R: 3 groups of rows, each row roughly a mix of its group's hidden directions:
R (91 x 10):
[[-13.8   4.8  23.7 -22.0   8.2 -33.6  -2.2 -16.8  29.3  -2.1]
 [ 11.5  19.1 -26.9  41.1  19.9   2.5  -9.8   6.7 -10.2   7.2]
 [-13.9  -7.9  29.3   7.6 -11.4 -15.7 -11.2 -37.0 -18.7 -14.3]
 [-28.9 -14.1  21.8  13.3  -4.9 -17.4  23.1 -23.4  22.4   3.8]
 [ -0.1  13.8 -24.5  14.3   8.1   1.0 -36.9  13.6 -15.6  27.5]
 [ -8.2 -17.7  34.3 -27.2 -20.0  22.4  14.0   7.9  -4.2 -11.6]
 [  7.0  26.4 -29.7  30.2  13.0  10.5 -23.8   5.4 -10.0   9.7]
 [-36.3  -9.0  33.1  15.5   7.8 -15.1   2.0  -5.2  22.9   5.1]
 [-11.9  19.9 -28.4  17.8   5.9   3.7  -9.8   2.2 -34.1  25.0]
 [-28.9   9.3  14.1  30.5  17.8  -8.8   6.4 -23.1  23.0   7.2]
 [ -4.9  11.4  -1.6  25.6   8.2  42.9  -8.5  -3.4  20.2  19.8]
 [ 28.8  18.8 -28.7  -2.5   6.5   7.3 -21.6   1.8 -31.6  -4.4]
 [ 22.0  -1.7 -12.3 -39.2 -30.4  -0.2  14.8  12.6 -10.1  -4.9]
 [-13.4 -23.5  35.0 -27.9 -19.2   2.7   6.9 -18.0   2.4 -10.7]
 [-11.3  -6.9  29.2   2.6   6.3 -21.7   9.9 -28.7  26.0 -21.5]
 [ 21.5  13.6 -31.5  -2.6  11.3  16.9 -18.5   4.0 -34.4  -0.2]
 [-26.7  -9.7  33.5  14.3   3.5  -7.6   9.4 -11.3  34.4   0.3]
 [ 31.9  27.0 -27.7   6.1  -0.3  -7.2 -21.3   5.0 -22.7  -2.5]
 [-15.6   8.6  -5.0  29.5  37.5  -8.9 -24.3  -8.8 -15.4   1.5]
 [ -8.1 -11.8   8.6 -33.0 -35.5 -18.9  15.1  17.6  -7.0   6.0]
 [-20.0  -9.8  14.0  21.5  28.4  25.5   5.0 -21.3  22.6  -2.1]
 [ -5.3  10.0 -22.5  -6.3  11.2 -33.8  -3.2   6.0   7.4 -39.6]
 [ -7.8 -21.6  37.6 -15.5 -23.1  19.8  19.4  -9.8   3.5   2.8]
 [ -6.4 -29.2  21.4 -32.8 -19.7   9.2  16.9 -11.2  14.0  -9.8]
 [ 11.2 -17.4   6.9 -23.1  -4.9  36.1   8.5 -25.4  17.2 -16.1]
 [  0.0  35.0   0.4   8.3   6.5 -31.7   4.0  30.7  -0.5 -17.6]
 [ 21.4  -9.8  29.3  -9.5 -37.1  23.0  -4.8  -2.7 -12.0   4.7]
 [-22.7   9.3 -24.1  19.8  17.3  25.6   1.8  -3.9 -20.7  25.1]
 [ -9.1   6.3  -6.7  29.1  37.3  26.0  -9.1 -20.8   2.2   0.4]
 [  1.4 -22.5 -13.3 -11.4  -2.6  37.8  26.9  23.7   5.8  -5.9]
 [ 10.8  19.5 -26.4  36.1  19.8   8.0 -14.1   8.3 -13.1  14.6]
 [-37.5 -12.8  34.3   4.7  -4.3   4.0  10.2  -4.0  23.8  10.7]
 [ 19.8  -7.3   6.8  -0.2 -24.5   7.8  13.6 -17.6 -43.6   7.4]
 [ -5.1 -24.6  28.6 -21.6 -28.0  13.2  19.5 -16.6  -6.7  -6.2]
 [-15.9  -0.4  -0.7  34.2   6.5 -40.5  12.1 -12.7  12.2   6.5]
 [ 25.3  -0.7 -17.5  -7.9 -11.4 -15.9   4.8 -14.4 -42.3 -13.8]
 [ -5.2  31.1 -19.3  16.3  21.8 -35.8 -12.7   6.4  -1.9   1.6]
 [ -7.0  19.5  -4.9  20.1  24.5 -35.4 -18.1 -21.3   9.2   5.6]
 [ 19.0  15.5 -38.6  31.8  11.1 -12.9 -10.5  -1.2   0.0  10.0]
 [ 19.6  18.8 -41.1   8.4  24.6  -5.2 -15.0  -3.1   1.8 -15.3]
 [ 17.6  -2.8 -11.4 -27.1 -36.5   6.5   4.6  27.3 -16.6   2.4]
 [ -1.4  22.3 -34.2   8.8  17.7  -6.4 -24.7   7.3   9.7 -27.3]
 [  6.8 -34.0   5.1   3.9  -0.4  32.4   7.8 -28.9  19.2   6.9]
 [  4.1 -20.1 -25.1   8.4  12.5  35.9  24.8  14.2  14.5  -3.3]
 [ 20.2   0.7 -28.0 -15.8  14.7  20.3 -10.2 -19.7  15.0 -28.5]
 [  5.5 -16.7   4.5 -23.5  -2.4  38.4   0.0 -22.6  23.1 -14.2]
 [ -9.3 -29.4  25.1 -32.4 -21.4  13.9   4.9 -17.2   1.2  -0.6]
 [ -0.9  26.5 -32.2  17.6  15.7   0.0 -32.2  12.1   2.1 -11.0]
 [  4.4   1.9  10.7 -24.0 -35.7 -36.3   2.6  16.4  -4.0  -0.1]
 [ 18.1  17.0  -3.9   1.4  -4.0 -51.0 -12.4   3.7  -5.0 -12.8]
 [-18.5   4.1   0.2  29.9  36.3 -20.4  -4.3 -23.3   4.3  -5.9]
 [ 11.9   9.0 -32.3 -10.5  -7.2  16.7  -6.9  14.6 -38.1  13.5]
 [-22.6   5.3   1.4  34.5  21.4  26.3  -7.5 -20.4  -1.2  15.8]
 [ -9.0   7.2 -11.3  10.3   0.5 -53.4  -0.4  -4.1 -19.0   2.5]
 [ 33.6  13.7 -22.7   1.8   0.0 -34.6 -11.3   9.4 -14.0 -12.5]
 [ -3.3  16.7 -30.7  11.4   8.1 -11.6 -37.8  15.8 -16.0  10.4]
 [ -4.0 -16.3  17.7 -14.3   9.0  24.0  15.4 -10.4  42.5   0.5]
 [  3.3  10.2  -1.3  10.5 -28.7   1.5   6.1 -10.9 -39.0 -29.6]
 [-18.7  -6.7  21.0   1.3 -16.2 -37.1  19.1   6.3  26.6   3.4]
 [-24.7 -17.9  18.0 -20.2  -1.1  14.8   2.0  -3.0  40.7  -7.2]
 [ 11.1  -4.7 -29.4 -24.4  12.4  14.2 -20.5 -15.4  16.6 -26.7]
 [  4.6 -11.8  14.4  -5.3 -20.7  41.3   8.7  20.6 -23.7  -3.8]
 [ 19.0 -10.7 -27.8   8.6  -3.9  16.3  30.2  21.5  19.5 -15.6]
 [ 15.4   8.0  -8.1 -14.7 -28.6  13.1  -4.7  32.8 -29.8   6.8]
 [ -1.8 -20.6  14.4 -17.2 -23.8  34.2  15.2  16.3 -18.4  -9.9]
 [ 33.9  15.2 -28.5   5.8   8.8 -27.2 -11.6   1.8 -15.4 -13.7]
 [-17.5   4.7   6.0  30.2  32.3 -24.0  -2.3 -21.9  13.4  -6.5]
 [ -0.1  23.4 -20.6  23.9  -7.6 -14.7 -18.3  10.1 -36.6  -3.4]
 [  6.3  13.4 -22.6  -5.4  21.9 -24.4  -5.4   7.6  16.5 -37.7]
 [-35.4 -26.0  30.8   0.0 -10.8   2.2  15.4  -8.7  14.0   9.8]
 [ 36.1  14.4 -16.1  40.8   0.5   7.7  -1.0   5.2   8.5   2.9]
 [-18.2  -7.5  48.9  -9.8  10.9  12.1   5.8 -11.1  16.5  -6.2]
 [ -0.9  25.7 -17.9  28.4  -3.1 -10.2 -21.8  15.4 -31.0   5.9]
 [-21.4   9.5  22.9 -14.7  -3.1 -42.5  -3.1 -12.8   0.0 -18.1]
 [-12.1 -11.4  17.7   5.2 -21.7  31.4  -7.3  -5.6 -11.3  36.3]
 [  6.7  -0.8  -1.2  -3.9   2.3 -11.6  36.3 -18.0  10.7 -40.6]
 [ 14.6 -22.0  -5.2  -2.4  -8.9  49.8   7.4   8.4  -2.6  13.4]
 [  2.6  -5.5  17.1  -5.7 -24.6  14.7  25.6 -20.6  -9.1 -35.5]
 [-42.4 -18.5  20.3   9.5   0.4 -21.0  14.6 -13.3   4.4  10.6]
 [ -3.3 -19.3  32.2  -3.2   2.6   2.6  11.6  -7.9  41.0 -16.8]
 [ -5.6  23.7  -5.9  20.2  25.9 -35.5 -15.7 -14.7  12.3   4.6]
 [ 41.7  11.9 -18.0 -12.6 -13.7 -10.5 -16.8  15.9 -16.9 -11.1]
 [-21.3 -10.9  44.5 -28.8  -4.5   1.7   5.0  -7.4   7.6  -8.0]
 [  8.9   4.0 -12.1 -14.6  20.8 -22.0   8.8   0.2  23.3 -40.2]
 [  4.7 -13.6  21.2 -23.8 -25.5 -25.4  18.9   3.0  23.7 -12.6]
 [ 21.3  30.2  -3.6  20.8 -14.7 -15.5 -32.7   5.2 -13.9   6.6]
 [  5.3  21.7 -39.6  18.4  19.8 -23.5 -10.2   4.5  -6.4  -9.1]
 [ 16.2  13.6  -4.2  26.6  -5.6  -0.2  -1.7   4.2 -39.6  28.5]
 [ 16.7   8.8 -16.6  -6.2  20.9 -30.9  14.5   0.5   9.2 -35.3]
 [-28.7 -10.8  34.6  14.2  -1.5  -9.7   8.9  -7.4  32.0   3.8]
 [  4.4 -31.5  19.1 -20.0 -21.2  34.2  12.4  -6.5   3.6  -0.2]]
which group is each row in? (one row of each group first):
[ 15.1  11.6 -16.5   2.7 -13.9 -47.8  -6.1   9.1 -19.2  -0.1]	(115)
[  0.1 -12.2  17.6  -2.9   1.8  40.6  14.7 -17.6  29.6   9.3]	(42)
[ -8.6  -9.1  23.9 -40.1 -29.2  -5.6   8.8  10.5  -7.4 -12.0]	(49)

[ -1.2 -12.4  24.8 -13.9 -25.8 -26.9  18.5   5.4  28.7  -7.1]	(115)
[ 19.2  -8.5  -5.5 -33.1 -29.1 -17.2   0.7  22.9 -18.7  -4.3]	(115)
[ 13.4  -7.4  16.4   3.0  -1.7  47.6   4.8 -13.9   8.7  23.0]	(42)
[ 19.9  -1.5 -11.9 -38.5 -31.0   3.1  12.2  17.7 -12.3  -1.5]	(115)
[ 10.6   1.6  11.6   9.4  21.6 -11.5   8.8 -17.3  40.1 -26.2]	(115)
[ -8.3 -23.8  39.2 -20.2 -18.8  17.2  14.9  -5.3   9.4   5.6]	(42)
[ -1.3   3.0   8.8  10.4 -31.2   9.0  21.6 -18.4 -29.4 -26.2]	(42)
[ -3.1  23.1 -21.9  23.7  20.7  18.7 -28.0  10.8  17.2   7.0]	(42)
[ 20.3  13.7 -35.4   8.9  20.9  -7.3 -11.1 -11.0 -29.7  -7.4]	(115)
